A hidden rule labels the rows of this table. It goes by one to three of the table's principal directions, not those with the most spread.
array([ -7,  -7, -10,  -4, -31, -29,   7, -33,  14, -23,  80, -29, -32, -91, -51,  13,  22,  39,   1, -41,  -3,  25,
         6, -10, -44, -21,  24,   2,  62,  12, 100,  54, -64, -29, -20,   0, -10, -16, -25, -40,  19, -21,  46, -11,
        44, -25]) 4
array([ 23,  -1, -15,  53, -18, -55,  62, -40,  17,  52,  22, -54, -39,   9, -36,  24, -33,  48,  -9, -11,  -4,  -4,
        17,  -5, -39,   7,  -9, -29,  21, -19,  26,  14,  10,   8,  17,   4,  -5, -75,   8,  38, -11, -71, -14,  35,
        31,   9]) 4
array([ 10,   7,  31,   5,  45,   0, -10,  17,  15,  22,  29, -31,  -8,   5,  -4,  -9, -24,  22,  -1, -26, -43,  -7,
        -4,  -4, -38,  16, -23,  26,  33,   3,  82,  21,  25, -43,  17,  30,   9, -34,  16, -28,  -1, -35, -24, -15,
       -23,  48]) 1
array([-38,  -7,   4,  50, -41, -29,  49, -20,  35,  14,  -8, -49,  49, -53, -69,  39, -52, -20,   4, -15,  10,  26,
        15, -15,  13,   5, -35,  -8, -15,  25,  65,  51, -20,   7,  22,  50,   4,  -2, -10,  11, -29,  63,   8,  33,
        -6,   2]) 3
array([  21,    8,    6,   59,  -55,  -44,   17,   -6,   26,   38,   51,  -80,  -80,  -15,  -54,   13,   13,   63,
        -25,  -28,   -9,    1,  -15,    9,  -19,    3,  -15,    3,   20,  -21,   31,   26,   27,  -15,   25,   -4,
         24, -104,   59,   -6,  -46,  -93,  -56,   28,   11,   15]) 4
array([ 32, -12,  66,  23,  72,   9, -15,  15,  32,  35, -30,   8, -15,  98,  33,  -4, -82,  16,  22,   0, -44,  -7,
       -20, -16, -53,  19, -51,   0,  22,  26,  -1,  -3,  55, -12,  44,  22,  48, -11,  38, -17,  41,   4, -45,   7,
       -38,  62]) 2
array([-19,  -6, -14, -34,  11,  20, -29,   4, -25,  -9, -29,  42,  15,  20,  26,  -8,  14, -24,  18,   1, -15,  17,
        28, -24,   2,   8,  -3,  19,  14,  23,   0,   5, -12, -22, -24,  -3,   5,  48,  -2, -15,  -1,  -6,  32,  -1,
        21,  -2]) 1
array([-20,  15, -16,   3, -13,  -5,   1,  32,  11,   3,  -9, -56,  27,  -2,  -7, -18,  12,  -9, -29,  -3,   9, -16,
        19,   1,  11,   8,  -8,   0, -13, -16,  62,  -6,  18, -14,  -7,  12, -14, -23, -13,  11, -32, -20,   2,  13,
         4,   6]) 2
array([-12,   0, -41, -55, -77,  14,  19,   8, -59, -40,  67,  17, -10, -73, -53, -31,  83,  17, -30, -18,  27,  34,
        39,  14,  43,  28,  48, -31, -25,  14,  19,   6, -50,  23, -73,  -9, -23,   6, -52,  16, -55, -58,  43,  -2,
        34, -46]) 1
array([  7, -41,   0, -47,  53,  48, -33,  27, -39,  38, -37,  55,  40,  21,  31, -22, -21, -14, -33,  18, -64, -60,
        17, -21,   5,  16, -10,  34,  16,  -5,   8, -71,   9,   0, -38,  19,  19,  -1,   6,   2,  17, -22,  36,   8,
       -13, -21]) 4
array([  0, -16, -19, -23,   2,  15, -34, -10, -27, -16, -17,  37,  14,   5,  14, -13,   0,   6, -22,  -2, -13, -47,
        10, -11,  -3, -22,  10,   0,   7,   7,   4, -37, -17,  24, -18, -10,   0,  16,   9,   4,  34, -22,  40,   6,
        16, -33]) 1
array([  0, -13, -24, -36,  37,  -3,  31, -25, -27,  25,  -5,  14,  52,  -6,   3,  -3, -16,  17, -23,  37, -36, -18,
        18,   0, -26,   3,  21, -27,  12, -30,  22, -56,  -6,  22, -29,  16, -13,   3, -37,  34,  28,  14,  37,  -5,
         6,  -8]) 4
array([ 25,  42, -12, -14, -20, -63,  42,  16, -16,   2,  30, -50,   5,  11, -13, -37,  11,  30,   6, -19,  54,  26,
        31,   6, -49,  13,  25, -62,  14, -37,  48,  -2,   2,  14, -16,  -2, -71, -44, -75,  32, -19, -31,  20,   8,
        36,   4]) 4
array([ 28, -20,   6,   9,  52,  10, -38, -43,  12,   6,  24,   9, -66,  24,   6,  32,  -2,  93, -42,  19, -77, -38,
       -46,   4, -56, -17,   1,   6,  68,  -2,  33, -30,  14, -37,  11, -19,  68, -26,  56, -40,  67, -61, -20, -28,
        11,  28]) 1
array([-13, -13, -23,  64, -19, -36,   3,   7,  15,  -1,   8, -51, -17, -17, -11,  30,   4,  16, -32, -52,  38,   9,
        52,  -2, -17,   4,  -2,  25,  32, -22,  68,  53, -12, -48,  38, -11, -43, -42, -10, -29, -33, -81,  33,   8,
        47, -25]) 2
array([ 27,  -3,  10,   1,  -2,  18, -43,  -2,  -1,  22, -37,  26, -42,  67,  29, -21, -15,  -4,   1,  12, -28, -72,
       -20, -25,   6, -11, -18,  20, -10,  10, -54, -54,  24,  21,   9, -24,  57, -36,  82,  16,  23, -55, -25,  15,
       -12,   0]) 2
array([ -1,  27,  44,  22, -25,   2,   2,  41,  54,   3,  40, -75, -29, -22, -18, -19,   8,  -2,  24,  -2,  -8,   5,
       -45,   3,  -1,   8, -16,  18,   0,   4,  26,  35,  29, -20,   2,   6,  38, -42,  21, -30, -30,  13, -58,   6,
       -27,  37]) 3
array([ 14,  26,  19, -20, -22,  -5,   4,  53,   8, -11,  59, -25, -32, -31,  18, -57,  45, -16,  36, -14,  20,  -8,
       -20,   9,   1,   7,   9,  10,  -5,   3,   6,   9, -10,   3, -33, -19, -21, -35, -29, -24, -34, -22, -12,  -4,
         2,  -4]) 1
array([ 34,  25,  -2,  11,  -9,   2,  12,  30, -23,  -7,   1,  14, -35,  39,  29, -19,  29,   2,   9,   5,  40,  -6,
       -12,  29,  29,  18,  13, -13, -35, -15, -96,  -9,  33,  28,  -8, -31, -28, -14,  -9,  21, -37, -45, -39,   0,
         0,   1]) 1
array([ -20,  -54,  -57,   36,   38,   -4,    7, -100,  -19,   36,   -6,    2,   36,  -57,  -19,   91,  -20,   52,
        -86,   14,  -54,  -41,   32,   12,  -19,  -26,   30,   16,   52,  -66,   48,  -28,  -25,  -27,   39,    5,
         -3,   -5,   10,    4,   47,  -14,   52,  -17,   23,  -28]) 1
array([  7,  21,   0,  19,   0,  -4,  -8,  26,  22,   4, -20, -29, -14,  36,  29, -15,   4,   0,  20,  17,   6, -25,
       -34,  -4,  -7, -19,  -4,   6, -18, -28, -19, -29,  20,   9,  33, -28,   1, -37,  29,  14,   2, -13, -23,   2,
        -6,  15]) 4
array([ -6, -33, -40, -22,  32,  -8, -30, -64, -15, -10,  22,  19,   4, -48,   6,  28,  15,  45, -54,   3, -37, -42,
        15,  -1, -46, -40,  35,   4,  74, -22,  71, -29, -49, -27, -19, -14,  -4,  13, -16, -32,  72, -18,  71, -23,
        47, -42]) 2
array([ 20,  10,   6,  32,  20, -45,  15, -50,  10,  31, -26,  -7,  -4,  48,  15,  28, -46,   3,  20,  -8,  22,  12,
        24, -10, -44,  -1,  -5, -27,  27, -20, -13,  10,   6, -10,  48,  -3, -14,  -6,  -9,  13,  27,  21,  -2,   5,
        13,  23]) 3
array([-10,   4,   4,   4, -26,  14,  -4,  27,   1, -38,  -3,  22, -11,   3,  11,   3,  26, -33,  35, -23,  62,  58,
        11,   0,  29,  17,   5, -11, -20,  24, -30,  47, -29, -12,  12, -21, -26,  46, -49, -16, -24,  32,  16,  -3,
        16,  -3]) 1
array([  5, -33,  -3,   5,  41,  24, -10, -22,  -1, -44, -17,  96, -33,   7,  33,  50,  -1, -25,  29, -17,  38,  49,
         0,   2,  19,   0,   0,   7,  19,  57, -66,  58, -49, -31,  -4, -22, -20,  97, -45, -37,  39,  37,  32, -24,
        32, -25]) 1
array([ 30, -16,  35,  57,  40,  -3,  -3, -28,  50,  41, -32, -14, -26,  61,  31,  45, -71,  12,  33,  -1, -10,  -6,
       -25, -21, -50,  -6, -24, -19,  47, -12, -18,  15,  15, -21,  66, -10,  27,  -5,  -4,  -6,  60,  50, -16,  27,
         7,  45]) 4
array([ 11, -36,   7,  37,  34,  15, -60,  27,   5,   3, -73,  53, -34,  80,  66,  27,  -6, -43, -10, -32,  50,   9,
        24,   2,  25,  -4, -29,  37,  -2,   2, -78,  12,  15, -41,  59, -31, -22,  30,  21, -29,   7, -13,  -3,   6,
         4, -22]) 4
array([ 13, -23,  -1,   5,  72,  18, -23,  -2, -16,  20, -74,  61,  39,  58,  81,  14, -28, -34,  -7,  36,   3, -44,
        -2,  10,   7, -16,   5,  20, -13, -46, -93, -69,  18,  14,  42, -22, -21,  23,   5,  10,  42,  40,  11, -20,
       -24, -18]) 3
array([-10,   7,  16,  38, -49, -10,  14,  -9,  26, -16,  63, -33, -68, -31, -36,  27,  26,  28,  42, -46,  14,  87,
         1,  -4, -12,  27, -13, -14,  30,  45,  39, 108, -28, -50,  16,  -7,  18,  11, -21, -51, -42, -14, -18,  13,
        38,  42]) 1
array([ -6,  47,  15, -18,  10, -16,  -2,  34,  -9,   7,   2, -42,  58,  -7,  16, -39,   1, -32,  22,  -8,  19,  -2,
         9,   7,  -9,   0,  13,  10, -19, -52,  28, -10,  23,   2,  26,  16, -51, -21, -18,  11, -25,  35,  -9, -22,
       -39,  27]) 3
array([  6, -37, -24,  58,  60, -23,  32, -60,  -3,  41, -19,   5,  16,  14,   2,  74, -56,  16, -40, -36,  11,   6,
        68,   3, -25,  24,  -7,  -7,  40, -23,  51,  32, -15, -50,  59,  19, -45,   0, -48,   8,  17, -27,  38,  -6,
        29,   8]) 2
array([-25,  -6,  10,  41,  12,  -2, -12,  -3,   2,  21, -70,  21,  36,  35,  16,  31, -39, -52,  15,  -5,  11,  12,
        23, -11,  31,   7, -39,  41, -35,   4, -39,  13,  17, -12,  65,  17,   2,  19,  48,  -2, -28,  32, -16,  -1,
       -34,  11]) 3
array([ -9,  11,   1, -56, -32,  19,  -5, -21, -24, -41,  75,  13, -14, -52, -16, -37,  44,  36,  14,  11, -40,   3,
        -3,  -4, -21,  10,  35, -20,  26,  39,  39,   5, -38,  13, -70, -10,  41,  23, -20, -33,   7, -20,  27, -15,
        24,   1]) 2
array([ -3, -49,  14, -33,  39,  48, -76, -19, -13, -20,  15,  68, -18, -33,  13,  12,   7,  28, -31,   6, -81, -45,
       -28, -11, -15, -24,   0,  55,  62,  35,  21, -21, -26, -28, -32,  -3,  65,  32,  49, -78,  61, -10,  30, -26,
        -1, -29]) 1
array([ -5,  28,  35,  22,  14,   0,   4,  -5,  31,   2, -14, -33,  47,   3,  10,  -2, -53,  -3,  48,  26, -28, -28,
       -53,  -9, -27, -24, -13,  -8,  -4, -10,   3,  -8,  20,  33,  36,  15,  22,   4,  14,   2,  32,  91, -24,   4,
       -37,  45]) 1
array([  7, -12,  47,  73,  87, -21,  12, -11,  34,  36,  -1, -35,  30,   9,   0,  55, -91,  18,   2, -50, -18,  18,
         9,   6, -55,  11, -40,  23,  46, -16,  83,  65,  27, -56,  96,  51, -31, -11, -11, -36,  20,  31, -17, -18,
       -34,  63]) 1
array([-47,  -9, -13, -38,  65,  26,  11,  28,   1,  42, -67,   5,  88,  34,  24, -15, -33, -52,   8,  40, -70,  -1,
        21, -27,   8,  18, -47,  29, -22,  14,  58, -34,  26, -21, -18,  53,  12,  35,   7,  24, -15,  35,   7,  10,
       -26,  38]) 4
array([-10, -52, -23, -26,  66,  33, -23,  34, -21,  20, -70,  47,  66,  27,  53,  -1, -25, -71, -47, -14,  20, -32,
        81, -14,  23,  18,  -1,  36,   8, -18,  14, -26,  -7, -32, -15,  13, -54,  34, -58,   9,  17,  -5,  77,   3,
         9, -55]) 2
array([ -2,  23, -14,  -6,  -5,  -9,  16, -20, -26,  34,  -6, -17,  44,  -4,   9, -14,  -1,   9,   1,  37, -31, -43,
       -10,   7,  -3,  -6,  10, -17, -19, -48,  -9, -64,  14,  40,   9,   3,  -2, -28,   6,  35, -12,  18, -10,   7,
       -15,  20]) 1
array([-24, -49,   7,  27,  76,   6,  -8, -13,  33,   2, -46,  18,  65, -23,   4,  64, -73, -41, -13, -34,  10,  16,
        26, -14, -13, -18, -24,  32,  36,   5,  68,  44, -32, -51,  51,  41, -42,  55, -44, -24,  59,  90,  57, -14,
        -8, -16]) 4
array([ 56,  46,  43,  26,  40, -20,  22,   4,  19,  38,   5, -34, -30,  78,  36, -28, -40,  28,  32,  23, -14, -45,
       -48,  15, -39,   8,  -9, -25, -11, -31, -49, -36,  70,  31,  35,  -8,  13, -64,  29,  31,  14, -20, -82,  -5,
       -40,  67]) 2
array([-35, -66,   1,   9,  78,  26, -11, -15,   1,   3, -29,  71,  74, -55,  56,  52, -38, -94,  15, -41,  27,  18,
        58,  -4,  17,  -5,  -1,  56,  27,   1,  12,  48, -73, -52,  42,  16, -73,  91, -86, -50,  35, 107,  89, -27,
        -1, -45]) 3
array([ -9,  -2,  44,  46,  31,  -6,  -9,  -2,  31,  -5,  -8,  -9,  12,   7,  -1,  38, -46,  10,  23, -15,  -9,  36,
       -19,  -1, -28,   4, -32,  11,  25,  18,  26,  50,  10, -32,  56,  23,  15,  24,   6, -51,  11,  60, -18, -13,
       -22,  42]) 2
array([ -60,  -29,  -42,  -18,   15,   19,   33,   -2,  -14,  -12,  -20,   34,   82,  -71,   -3,   44,    9,  -85,
         22,  -30,   43,   85,   72,  -11,   46,   24,    1,    7,    0,   21,   51,   76,  -76,  -52,  -14,   33,
        -81,  109, -127,   -6,  -30,   99,   86,    1,   35,  -20]) 4
array([ 11,   5,   4,  -4,  89,  21,  33,  11,   9,  36, -48,   7,  34,  72,  27,   4, -46,  19,  -5,  71, -67, -25,
       -46,  11,  -8,   9, -27, -11, -29, -13, -22, -64,  66,  17,   6,  25,  27,  -1,  25,  48,  23,  14, -52, -11,
       -44,  59]) 4
array([ -14,   18,  -21,  -63, -118,   38,    4,   48,  -43,  -55,   38,   24,  -15,  -57,  -44,  -56,  101,  -39,
          0,    2,   62,   34,    3,   15,  103,   24,   39,  -25,  -86,   27,  -68,   -6,  -35,   52,  -76,  -23,
         -2,   18,  -29,   32,  -78,   -4,    4,    9,   -1,  -50]) 3
array([ -6,  45,  -3,  25, -45, -39,  58,  12,  16,  -1,   8, -80,  47, -22, -24,  -8,  -3,  -4,  20,  12,  56,  25,
       -10,  21,   0,  -7,  21, -55, -39, -54,  -5,   7,  17,  45,  23,   5, -51, -22, -52,  48, -30,  69, -18,  19,
       -10,  16]) 3
array([ -4,  14,  -3,  23,  18, -12,  19,   3,  20,  26, -36, -32,  31,  29,  10,   8, -38, -21,  22,  -2,   7,  -3,
         3, -14, -10,  -4, -19,  -8,  -9, -19,  20,   3,  16,  -2,  37,  14, -23,  -7, -11,  33,   3,  29,  -5,  18,
        -4,  31]) 4
array([ 10,  63,  14,  19, -62, -16,  13,  83,  -1,  -2,  -6, -47, -29,  49,   1, -62,  25, -28,  54, -20,  44,  15,
        -8,  -5,  34,  25, -25,  11, -69,   7, -44,  23,  53,  28,   4,  -9, -18, -55,  40,  31, -99, -71, -65,  27,
       -17,  30]) 1
array([ -3, -38,   4, -23,  48,  16, -38,  18,   1,   9,  17,  38, -32, -11,  39,  -3,  23, -21,   1, -29, -20,  11,
        25, -13, -17,   5,  -7,  61,  50,  14,  35,  19, -31, -70, -10, -11,  -7,   8,  -4, -63,  10, -41,  34, -24,
        18, -22]) 4
array([-39, -12, -17, -58, -39,  39, -15,  57, -27, -26,   8,  27,  24, -42,  -8, -42,  58, -77,  -2, -32,  33,  38,
        57,  -8,  71,  35,  -1,  25, -39,  42,  28,  28, -39, -22, -56,  13, -25,  43, -47,  -8, -66,  -6,  41,   5,
         6, -35]) 2
array([ 16,  27,  10, -43,  -8, -17,   0,  -2, -28,  -6,  33,   1, -10,   9, -19, -37,   8,  35,  14,  -3, -21,  17,
        15, -16, -44,  18,  19, -11,  26,   6,  35,  -4,   5,   1, -34,   6,  13, -23,  10,  -3,  -3, -51,   8, -18,
         6,  16]) 3
array([-26, -52, -44, -37, -22,  16,  -3, -16, -66, -47,  54,  60,  -7, -92, -74,  50,  64,  30, -76, -65,  35, 107,
        95,  13,  29,  51,  40,   5,  44,  29,  80,  79, -79, -75, -48,  19, -45,  58, -82, -46, -40, -58,  93, -38,
        56, -60]) 4
array([  18,  -55,    1,   22,   51,   44,  -36,  -22,    2,   11, -103,   85,    0,   93,   46,   58,  -51,  -35,
        -22,    9,   29,   -2,   11,   -7,   33,   -2,  -17,  -12,  -12,    8, -107,  -24,    7,   -4,   52,  -16,
         12,   67,    0,   25,   65,   56,   10,   13,   -6,  -14]) 3
array([  3, -35, -18,  10,  -5,   0, -15, -20, -25,   3,  53,  15, -52, -31,   4,  26,  51,  36, -40, -42,   8,  29,
        50,  18,  -8,  27,  22,   7,  50,  -8,  29,  34, -35, -59,   3, -25, -15,  -3, -36, -54, -23, -73,  31, -11,
        47, -17]) 1
array([-29, -21, -60, -26,  13,  -6,  40, -42, -46,   7,   4,  43,  23, -31,  -3,  18,  23,  -6, -17,  11, -21,  22,
        72,  -5,   8,  26,  21,  16,  11,   9,  16,   8, -35, -19, -52,   6, -22,  30, -25,  10, -27, -62,  57, -15,
        45, -34]) 2
array([  2,  23,   9, -23, -45,   3, -23,  21,  23, -31,  51, -31, -78, -11, -24, -26,  65,  36,   5,   7, -13,  27,
       -43,   2,  -4,  -4,   5,   2,  11,  26,  14,  17,   6, -23, -38, -24,  54, -20,  41, -33, -15, -44, -40,  -8,
        11,  14]) 3
array([  0,  43,  -5,  -7, -61, -29,  33,  24, -22,  -4,  31, -45,  10, -12, -26, -47,  20,  13,  23,  -5,  16,  12,
        10,   1,  -6,  12,  12, -28, -27, -12,   8,   3,  14,  44, -22,   3, -22, -38,  -7,  28, -57, -34, -10,  22,
         6,   7]) 1
array([  13,  -55,    6,   59,   97,   25,  -50,  -31,   22,   48, -126,   54,   44,   85,   80,   60, -103,  -44,
        -22,   10,  -13,  -96,    1,  -23,   -4,  -40,  -34,   42,   11,  -37,  -55,  -61,   15,   -4,  101,   -8,
          1,   13,   41,   14,   94,   51,   24,    7,  -25,  -15]) 1
Here are more rows. What is the label of each one?
array([-17,  47,  49,  29, -37, -26,   7, -15,  60,  -8,  40, -98,   9, -38, -43,   4, -20,  39,  45,  19, -34,  25,
       -73,  -1, -49, -29,  -9, -22,  19,  -8,  52,  35,  26,   7,  35,  20,  54, -18,  35, -29,  12,  96, -58,   5,
       -33,  70]) ~ 3
array([  20,   -2,   46,   47,  105,  -17,   12,  -34,   44,   35,  -21,  -27,   41,   38,   15,   38, -113,   27,
          4,    0,  -44,  -33,  -22,   -5,  -76,  -11,  -29,   -1,   44,  -18,   65,    3,   34,  -18,   75,   42,
          5,  -14,    6,   -5,   78,   52,  -17,  -22,  -42,   63]) ~ 2
array([ 17,   8,  34,  44,  23, -16,  34,  -3,  26,  10,   0, -23,  11,  21,  -2,  18, -57,  17,  29,  -1,   6,  12,
       -22,   4, -32,   4, -11, -22,   1, -10,  -6,  19,  19,  16,  48,  12,  -6, -13, -12,   7,  17,  40, -22,  -1,
       -21,  35]) ~ 1
array([ -9,  -5, -15,   5, -28, -24, -11, -20,  -1,   0,   3,  -4,  -9, -24,  -9,   7,   8,  -2,   1, -15,   6,  -3,
        17, -16, -13, -19,   3,  13,  26,   1,  17,  11, -26,  -7,  -7,  -9,  -3,  -8,  11, -17,   2, -13,  28,  12,
        29, -31]) ~ 3
array([ -27,  -83,  -45,   15,   68,   22,   -6, -109,   -6,   31,  -22,   57,   18,  -19,   10,   91,  -39,   37,
        -49,   17,  -83,  -21,   42,  -27,  -40,   -9,    5,   15,   79,    2,   64,  -16,  -62,  -54,   22,    0,
         42,   44,   -4,  -26,   81,   -7,   86,  -12,   50,  -16]) ~ 1
array([-28, -33, -46,  16,  54,   8,  14, -33,  -7,   1, -47,  26,  70, -30,  14,  51, -25, -36, -46,   4,  11, -31,
        32,  14,  30, -22,   7,  23, -13, -26,  13, -12, -23,  -9,  22,  16, -54,  41, -30,  25,  29,  35,  48, -20,
        -2, -38]) ~ 2
array([  13,  -14,    5,    7,  -10,   39,  -31,   17,  -17,  -22,  -19,   61,  -44,   34,   34,    5,   23,  -22,
         14,  -11,   28,    8,   -4,    6,   46,   12,   -1,   14,  -22,   28, -100,   15,    0,    2,    2,  -34,
          8,   37,   12,  -14,  -12,  -21,  -13,    3,    5,  -14]) ~ 1
array([ -4,  27,  10,  49,  79, -58,  26, -41,  41,  28,   2, -67,  26,   8,   1,  48, -53,  44,   6,   2, -31,  15,
       -11,   3, -85, -14, -15,   6,  59, -44, 104,  26,  24, -60,  71,  29, -20, -27,   2, -22,  33,  23, -16, -39,
        -7,  70]) ~ 3
array([-46,  16, -18, -41, -68,   8,  30,  41, -29, -20,   1,   3,  52, -49, -47, -33,  34, -37,  28,   9,   6,  55,
        14, -13,  52,  20,  -8,  -4, -57,  34,  12,  13, -22,  33, -54,  29,  -9,  29, -17,  22, -78,  28,  16,  21,
        -3, -14]) ~ 4
array([-35, -55, -16,  73,  62, -13,  18, -67,   8,  27, -60,  21,  85, -28,  -2, 107, -92, -25, -18, -31,   3,  13,
        57, -14, -14, -10, -19,  29,  37, -21,  48,  49, -37, -41,  88,  39, -48,  49, -33, -11,  38,  75,  68,  -6,
         7, -13]) ~ 1
array([ -4, -11, -29, -33,  12,  40,  19,   2, -16,  28, -19,  32, -18,  38,  18, -11,  28, -16, -14,  45, -39, -11,
         7,   2,  48,  38, -14,  -8, -32,  29, -44, -35,  20,  -2, -60,  -1,  42,  20,   2,  36, -29, -40, -26,  20,
         8,  16]) ~ 2
array([ 18,  18, -17,  -6, -10, -29,  38, -31,  -8, -18,  67, -22, -30, -42, -35,   2,  27,  75,  -9,  14, -13,   7,
       -33,  24, -36, -18,  39, -34,  15, -22,  19,  -8, -11,  24, -17, -13, -10, -33,  -6,  11,  15, -35,  -6, -24,
        15,   0]) ~ 4
array([  21,   10,   19,  -40,   -7,   64,  -71,   33,  -45,  -40,  -33,  110,  -49,   68,   71,  -30,   55,  -38,
         41,   20,   16,    4,  -31,    9,   64,   13,    4,   18,  -41,   41, -127,  -20,   18,   18,  -24,  -49,
         34,   71,   35,  -24,  -14,    3,  -40,  -14,  -17,    1]) ~ 1
array([  7,  23, -11, -37,  14,  38,  -1, -14, -49, -13, -12,  54,  21,  19,  16, -12,  14,  18,  12,  51, -45, -26,
       -37,  12,  25,   8,  13, -18, -30,   9, -68, -49,  21,  45, -36,  -2,  27,  40,  14,  27,   1,  10, -24, -13,
       -17,  28]) ~ 1
array([-10,  41,  -8, -26, -52,  17,  15,   0, -25, -19,   4,   6,   8,  -1, -14, -34,  28,   6,  33,  47, -27, -12,
       -44,   4,  36,   0,   4, -25, -58,  23, -60, -30,  18,  67, -42,  -4,  40,  14,  35,  36, -34,  10, -42,  14,
       -16,  24]) ~ 1
array([ 27, -31,  19,  21,  45,  30, -46, -50,   0,  -9, -15,  82, -70,  62,  51,  33, -20,  33,  10,  13, -44, -32,
       -27,  -8, -21,  -6, -11,  16,  37,  46, -71,  -8,  -4, -13,  20, -39,  71,  31,  58, -45,  62, -37, -12, -18,
        12,  12]) ~ 2
array([ 32, -21,   2,  23,  51,  -9,   4,  16,  -8,  19, -41,  11,  20,  55,  15,  17, -51,  10, -33, -26,  38, -11,
        26,   3, -19,   8,  -6, -24,   6, -34,  11, -21,  12,   0,  47,   7, -57, -17, -44,  32,  30,  -9,  25,   3,
         0,  -6]) ~ 4
array([  9,  10,  14, -26, -31,  18,   0,  37,  -4,  -4,  11, -11,  -6,  13, -14, -39,  11, -16,   4, -15,  22,  10,
        10,  -5,  20,  28,  -2, -27, -23,  20,   6,   4,   6,  13, -27,   7,   3,  -3, -30,  19, -23,  -3,  -7,  22,
        -4,   9]) ~ 2
array([-32, -29, -24, -18, -21,  28,   6,  21, -22,   7, -27,  33,  32, -16,   9,  -7,  22, -51,  -3,  11,   5,  11,
        31,  -5,  54,  11,  -2,  21, -42,   6, -37, -15, -19,  13, -17,  -1,  -8,  25,  -5,  14, -39,   8,  27,  16,
        -1, -38]) ~ 4
array([ 40,  43,   9,  15, -71, -33,   5,  -3,   4, -20,  38, -27, -85,  38,   1, -34,  36,  51,  36,   3,  38,   4,
       -41,  11, -23, -13,  18, -61, -12,  -1, -66,  -8,  12,  50,   4, -55,  14, -42,  16,  15,  -6, -42, -45,  23,
        27,  14]) ~ 1
array([-27,  -7,  -1, -20, -19,  29,  -5,  13, -18, -23,  66,  12,   4, -97,  -6, -11,  49, -38,  16, -41,   4,  20,
        23,  10,  38,  16,  20,  48,  -1,  17,  30,  58, -49, -29, -21,   5, -26,  25, -33, -46, -45,  -3,  24, -25,
        -3, -17]) ~ 1
array([-30,   7, -26,   5,  -1,  -4,  18, -35, -19, -25,  -1,  16,  28, -20, -14,  27,   2,  10,  12,   3,  -7,  33,
        21,  -6,  -2,   4,  12,   0,  -3,  11,  23,  26, -26,  -6,  10,   4,  -8,  37,  -5,   0,  -8,  -1,  28, -24,
        16,  10]) ~ 1
array([ -8, -18, -64, -32, -50,   3,  27, -42, -63, -32,  50,  21,   2, -66, -62,   3,  50,  54, -82,  -4,   4, -14,
        53,  17,  24,  19,  54, -34,  -6,   2,  40, -19, -45,  27, -66,  -4, -12,  -7, -32,  30, -17, -96,  61, -12,
        44, -60]) ~ 2
array([-28,   5,  -9, -26, -18,  12,   3,  25,  -9, -19,  29,  -8,  25, -66, -19, -18,  31, -31,   8, -18,   1,  17,
        12,   1,  27,  -1,  11,  33, -14,   7,  34,  30, -21,  -8, -28,  16, -25,  11, -11, -10, -34,   3,  17, -12,
        -8, -19]) ~ 4
array([  8,  -6,  15,  -6,  52,   3,  17,  10,   5,  24,  -5,   1,  25,  18,  23,  -8, -29, -21,   2,  -3,  -1,  -3,
        15,   5, -11,  14,  -3,   2,  -5, -16,  13, -10,  10,  -9,  21,  16, -24,  -6, -25,  13,  11,  15,   0, -15,
       -26,  16]) ~ 3
